Here are some numbered points:
(-0.23 -0.51 1.40 0.10 -1.06 -0.97 0.15 0.76) 0
(-0.30 0.15 1.15 -0.73 -0.65 1.27 -0.35 -0.44) 1
(0.07 -0.13 -1.82 -2.52 -1.00 1.44 0.16 0.52) 2
(-1.01 -0.93 2.02 -1.94 -3.42 -0.21 1.05 0.88) 3
(0.94 -0.37 -3.00 4.89 3.37 -1.61 0.88 -1.07) 4
(1.24 -0.06 -2.70 1.63 4.12 -1.23 0.88 -0.19) 5
(-0.23 -0.04 -2.22 0.95 -0.90 0.88 -0.84 0.24) 6
(-0.19 -0.66 1.46 -1.48 -0.64 -1.26 1.23 0.44) 7
(0.63 0.03 1.08 -1.54 -0.21 1.38 0.03 -0.58) 8
(-0.23 0.95 3.34 -1.63 -1.24 -0.08 -1.43 0.91) 9
(0.30 0.22 -0.03 -2.49 -0.18 1.64 0.30 -1.32) 10
(-0.40 -1.20 1.78 -2.18 -1.04 -1.14 0.62 0.07) 11
(-0.46 -0.92 2.16 -1.54 -2.53 -0.39 0.98 0.22) 12
(0.69 -0.18 2.17 -2.03 -0.50 1.86 -0.80 -0.55) 13
(-0.73 -0.59 3.35 -1.92 -2.49 -1.85 0.42 0.83) 14
(0.02 -0.05 -1.84 1.58 -0.90 1.28 0.15 0.09) 15
(0.62 -0.23 -1.05 4.10 1.74 -1.71 -0.31 -1.20) 16
(0.75 0.03 -1.14 5.62 1.87 -2.37 -0.06 -1.94) 17
(-0.70 -0.44 3.36 -1.90 -2.39 -1.62 0.35 0.85) 18
(-0.96 0.95 5.47 -2.09 -3.00 0.27 -1.79 0.04) 19
(-0.10 -0.09 -1.46 0.34 -1.27 1.79 0.21 0.18) 20
(-0.03 0.40 0.85 -1.51 -0.40 1.53 -0.27 -0.73) 21
Which five points above are nearest to each new point? Their numbers follow each, smallest number first.
(-1.18 1.11 6.11 -2.03 -3.43 0.17 -2.05 0.20) 9 12 14 18 19
(-0.16 0.95 3.01 -2.47 -1.33 0.00 -1.24 0.97) 9 13 14 18 19
(-0.52 0.51 3.63 -0.78 -2.19 0.56 -1.03 0.33) 1 9 12 18 19
(-0.07 0.61 -1.70 0.34 2.58 -0.91 0.39 0.39) 5 6 15 16 20
(-0.55 -0.91 2.04 -1.00 -1.78 -0.20 0.82 0.75) 0 3 7 11 12
(1.26 0.13 -2.67 -0.88 3.54 0.08 0.74 0.08) 2 5 6 10 15
(0.58 0.63 -3.40 1.20 4.40 -0.80 0.14 0.57) 4 5 6 15 16
(-0.09 0.65 -1.94 0.37 3.19 0.04 0.84 0.70) 5 6 15 16 20
(-0.91 0.40 3.19 -0.68 -2.55 -0.12 -1.32 0.36) 9 12 14 18 19
(0.10 0.85 -1.80 1.32 2.41 -0.94 0.36 0.05) 4 5 6 15 16
(0.21 -0.09 -2.25 1.10 3.06 -0.73 1.20 0.65) 4 5 6 15 16
(-0.12 -0.45 0.80 0.11 -0.52 -0.86 0.24 0.75) 0 1 7 11 12
(0.83 0.27 -3.64 1.32 3.49 0.26 1.12 0.66) 4 5 6 15 16
(0.36 0.25 -3.11 0.04 3.33 0.03 0.49 0.66) 2 5 6 15 20
(0.01 0.50 -1.33 0.01 2.22 -0.61 0.40 0.25) 5 6 8 15 20
(0.39 0.61 -3.88 -0.59 2.87 0.08 1.07 0.87) 2 5 6 15 20
(-0.44 -0.83 -0.92 -0.49 -1.57 0.57 -0.02 0.01) 1 2 6 15 20
(-1.02 0.05 -0.34 -2.24 -2.20 1.05 0.38 0.43) 1 2 10 20 21
(-0.94 1.04 4.85 -1.76 -3.97 -0.04 -1.34 0.41) 3 9 14 18 19
(0.23 0.31 -3.01 0.04 3.15 0.10 0.46 0.62) 2 5 6 15 20
(-0.06 1.00 -2.59 0.41 2.81 0.03 -0.18 0.69) 5 6 15 16 20
(-0.19 0.86 2.88 -2.25 -1.31 0.17 -1.15 0.79) 1 9 13 14 18
(0.81 0.07 -3.12 -1.76 2.90 -0.46 0.19 -0.36) 2 5 6 10 20
(-0.83 0.75 3.33 -2.63 -1.84 -0.10 -1.42 1.36) 9 12 14 18 19
(0.24 -0.04 -2.31 0.34 2.48 -1.05 0.70 -0.07) 5 6 15 16 20
(-0.83 -0.64 -0.81 -2.32 -1.32 1.30 0.02 0.42) 1 2 10 20 21
